[[ 28  12   0 -52]
 [-43 -24  -7  50]
 [ 26  13  -1 -38]]
=>
[-52  -7  13]

[[-54  17  51]
 [-51  13  53]
 [-28  27  30]
 [ 44 -17 -53]]
=>
[ 51  13 -28]

[[  0  -5  -2   1]
 [-24 -53  25 -15]]
=>
[ 1 25]

[[34  0 54  7]
 [34 12 52 14]]
=>
[ 7 52]

[[-21  36 -13 -17]
 [-24 -27  16  33]
 [ 48   2   5   9]
 [-11  -2  48  15]]
=>
[-17  16   2 -11]

[[-19 -45   8 -43  10]
 [-19 -43   8 -43  24]
 [-19 -42   8  49 -31]
 [-19 -42   8 -43  20]
 [-19  20  17 -43   0]]
=>
[ 10 -43   8 -42 -19]

[[-15 -66]
 [ -5 -58]
 [-13 -61]
 [-12 -56]]
=>
[-66  -5]
---
[[-35  -1 -15  28   9   0  23  -3  10]
 [-22  -4 -30  29  26  15  36   6  -1]
 [ 20  -6  20 -17 -33 -17 -35   9   7]
 [-28   0 -61  17  50  25  43 -16 -19]
 [ 26  11  36 -36 -40 -25 -45   0   6]
 [-46  -9 -43  39  36  11  46  12  -6]
 [-21 -14 -54  15  36  21  37  -9  -4]]
=>
[[-35 -22  20 -28  26 -46 -21]
 [ -1  -4  -6   0  11  -9 -14]
 [-15 -30  20 -61  36 -43 -54]
 [ 28  29 -17  17 -36  39  15]
 [  9  26 -33  50 -40  36  36]
 [  0  15 -17  25 -25  11  21]
 [ 23  36 -35  43 -45  46  37]
 [ -3   6   9 -16   0  12  -9]
 [ 10  -1   7 -19   6  -6  -4]]

[[ 12 -10  -2  -3   9   9 -10  16  -4  -4   9  -3   2  -1  -5   0]
 [ 31 -17   1  -3  22   4  -3  31  -9 -10  31 -10  18  15 -24  -3]
 [-32  30   8  13 -18   4  12 -31  22  21 -32  21 -14  -9  39  13]
 [-10   0  -4  -3  -8  -5  -3 -11  -2  -2 -10  -1  -7  -6   2  -4]
 [-44  39   9  16 -25   4  15 -44  28  28 -44  27 -20 -14  52  16]
 [ 34 -18   1  -2  24   5  -3  34 -10 -10  34 -10  20  16 -25  -2]]
=>
[[ 12  31 -32 -10 -44  34]
 [-10 -17  30   0  39 -18]
 [ -2   1   8  -4   9   1]
 [ -3  -3  13  -3  16  -2]
 [  9  22 -18  -8 -25  24]
 [  9   4   4  -5   4   5]
 [-10  -3  12  -3  15  -3]
 [ 16  31 -31 -11 -44  34]
 [ -4  -9  22  -2  28 -10]
 [ -4 -10  21  -2  28 -10]
 [  9  31 -32 -10 -44  34]
 [ -3 -10  21  -1  27 -10]
 [  2  18 -14  -7 -20  20]
 [ -1  15  -9  -6 -14  16]
 [ -5 -24  39   2  52 -25]
 [  0  -3  13  -4  16  -2]]

[[ 54 -10]
 [  1  -1]
 [ -1  -2]
 [ -1  -4]
 [ -1  -7]
 [  0  -4]
 [ -1   0]
 [  1  -1]
 [  1  -2]
 [  1  -1]
 [  3   1]
 [  1   0]]
=>
[[ 54   1  -1  -1  -1   0  -1   1   1   1   3   1]
 [-10  -1  -2  -4  -7  -4   0  -1  -2  -1   1   0]]

[[ -5   4  -6]
 [ 11 -16  15]
 [-17  19 -19]
 [-29  31 -32]
 [ 15 -18  17]
 [-47  48 -50]
 [-53  54 -55]
 [ 17 -21  20]
 [  4  -4   4]
 [  6  -8   7]
 [-36  36 -38]]
=>
[[ -5  11 -17 -29  15 -47 -53  17   4   6 -36]
 [  4 -16  19  31 -18  48  54 -21  -4  -8  36]
 [ -6  15 -19 -32  17 -50 -55  20   4   7 -38]]

[[ 21  35 -17 -10   8 -24  11]
 [ 14  18 -26   5  22 -36  26]
 [ -1  -4 -12  30  34  21  31]
 [-10 -15  11   8  -1  26  -4]
 [-22 -48  -3  14   1 -31   3]
 [  3  11  13 -20 -23   9 -23]
 [ -8 -17   3 -20 -26 -46 -21]
 [-14 -22  18  -5 -20  13 -22]
 [  5  13  13 -33 -35 -14 -32]
 [ -7 -17  -4 -16 -19 -56 -13]]
=>
[[ 21  14  -1 -10 -22   3  -8 -14   5  -7]
 [ 35  18  -4 -15 -48  11 -17 -22  13 -17]
 [-17 -26 -12  11  -3  13   3  18  13  -4]
 [-10   5  30   8  14 -20 -20  -5 -33 -16]
 [  8  22  34  -1   1 -23 -26 -20 -35 -19]
 [-24 -36  21  26 -31   9 -46  13 -14 -56]
 [ 11  26  31  -4   3 -23 -21 -22 -32 -13]]

[[  3  10]
 [  3  15]
 [  3  -4]
 [-50 -39]
 [ 11 -32]
 [ -1 -48]
 [ 10   2]
 [ 22 -51]
 [ -9  29]
 [ 13   5]]
=>
[[  3   3   3 -50  11  -1  10  22  -9  13]
 [ 10  15  -4 -39 -32 -48   2 -51  29   5]]

[[  2   1  -6  50  29 -28 -18   7  25   0  21 -22]
 [ 26   0  -7  -1  14 -19  22  35  -4  16  26 -10]
 [ 18 -10  36  19  56  39  -7   7 -63  12 -45 -21]
 [  4  -7 -26  40 -32  28  23  39  51  10 -37  26]]
=>
[[  2  26  18   4]
 [  1   0 -10  -7]
 [ -6  -7  36 -26]
 [ 50  -1  19  40]
 [ 29  14  56 -32]
 [-28 -19  39  28]
 [-18  22  -7  23]
 [  7  35   7  39]
 [ 25  -4 -63  51]
 [  0  16  12  10]
 [ 21  26 -45 -37]
 [-22 -10 -21  26]]

[[-54  43 -48]
 [ 22 -20 -19]
 [-16 -21   1]
 [-28 -32   0]
 [-21 -25  -1]
 [ 13  -7   4]
 [ 22   0   4]
 [-38 -33  -3]
 [-29  18 -37]
 [-59 -36  -7]
 [-58  43 -48]]
=>
[[-54  22 -16 -28 -21  13  22 -38 -29 -59 -58]
 [ 43 -20 -21 -32 -25  -7   0 -33  18 -36  43]
 [-48 -19   1   0  -1   4   4  -3 -37  -7 -48]]

[[ 12  29   8   8  14  49  -9  13  13]
 [ 13  -3   7  -2 -10   4  -4  14 -15]
 [-31 -19  11 -22 -28 -30   4  49 -10]
 [ -8   4   3   3  -6 -18   8  -3   8]
 [ 13 -15   2  -7   0  10  -4  26   1]
 [ 30   9  12  28  33   1  -2  12   6]
 [ 41  22  -1  23  29  54 -14 -15  16]]
=>
[[ 12  13 -31  -8  13  30  41]
 [ 29  -3 -19   4 -15   9  22]
 [  8   7  11   3   2  12  -1]
 [  8  -2 -22   3  -7  28  23]
 [ 14 -10 -28  -6   0  33  29]
 [ 49   4 -30 -18  10   1  54]
 [ -9  -4   4   8  -4  -2 -14]
 [ 13  14  49  -3  26  12 -15]
 [ 13 -15 -10   8   1   6  16]]
